Each row has a name. Each question is about the rows just above it.

[152 156 158 156 150 140 129 118 109 101  98  99 103 111 121 132 142 151
 156 158 155 150 141 129 118 109 101  98  98 103 111 121 132 143 151 157
 158 156]  puz
[162 154 145 136 127 117 108 166  94  89  87  87  90  96 102 166 120 130
 140 148 157 164 167 169 168 166 160 153 145 136 125 115 106  99  92  89
  87  88]  Ger
[118 108  98  89  82  76  73  71  72  74  79  85  94 103 113 125 135 146
 156 164 172 178 183 185 184 183 178 172 164 155 145 135 124 112 103  94
  85  78]  bote
[ 79  87 112 143 168 178 167 140 109  85  80  94 121 152 173 176 159 130
 100  81  82 100 131 159 176 173 151 121  93  79  86 109 139 165 177 168
 144 112]  lon
[107 103  98 100  94  93  96 100 105 111 118 125 100 141 148 153 158 160
 161 100 160 156 151 145 139 131 123 116 109 104  98  95  94  94  96 100
 104 116]  kam
[127 139 151 161 166 166 162 154 143 130 117 106  97  91  90  94 102 113
 125 138 150 160 164 166 162 154 144 131 119 106  97  91  89  93 101 111
 125 137]  dadum
Whose row is [152 156 158 156 150 140 129 118 109 101  98  99 103 111 121 132 142 151
 156 158 155 150 141 129 118 109 101  98  98 103 111 121 132 143 151 157
 158 156]? -> puz
Where do [127 139 151 161 166 166 162 154 143 130 117 106  97  91  90  94 102 113
 125 138 150 160 164 166 162 154 144 131 119 106  97  91  89  93 101 111
 125 137] appear? -> dadum
Where do [ 79  87 112 143 168 178 167 140 109  85  80  94 121 152 173 176 159 130
 100  81  82 100 131 159 176 173 151 121  93  79  86 109 139 165 177 168
 144 112] appear? -> lon
Whose row is [162 154 145 136 127 117 108 166  94  89  87  87  90  96 102 166 120 130
 140 148 157 164 167 169 168 166 160 153 145 136 125 115 106  99  92  89
  87  88]? -> Ger

[167 145 157 152 152 148 162 158 152 144 158 143 145 147 157 144 162 147
 180 162 152 147 143 146 169 147 163 152 147 151 146 155 148 145] -> valu
[159 144 160 152 149 151 148 143 151 149 146 144 148 152 156 145 157 146
 147 149 150 149 146 163 147 144 148 164 155 156 146 150 147 167] -> Lufof
[154 142 156 160 157 179 147 149 147 177 144 151 160 146 161 156 157 172
 149 154 153 149 146 152 168 148 145 143 172 155 149 155 151 149] -> fibo
[159 144 160 152 149 151 148 143 151 148 146 144 148 152 160 145 157 146
 147 149 150 160 146 163 147 144 148 164 155 152 170 168 149 154] -> zub
Whose row is [167 145 157 152 152 148 162 158 152 144 158 143 145 147 157 144 162 147
 180 162 152 147 143 146 169 147 163 152 147 151 146 155 148 145]? -> valu
Whose row is [154 142 156 160 157 179 147 149 147 177 144 151 160 146 161 156 157 172
 149 154 153 149 146 152 168 148 145 143 172 155 149 155 151 149]? -> fibo
Which row holds [159 144 160 152 149 151 148 143 151 148 146 144 148 152 160 145 157 146
 147 149 150 160 146 163 147 144 148 164 155 152 170 168 149 154]? -> zub

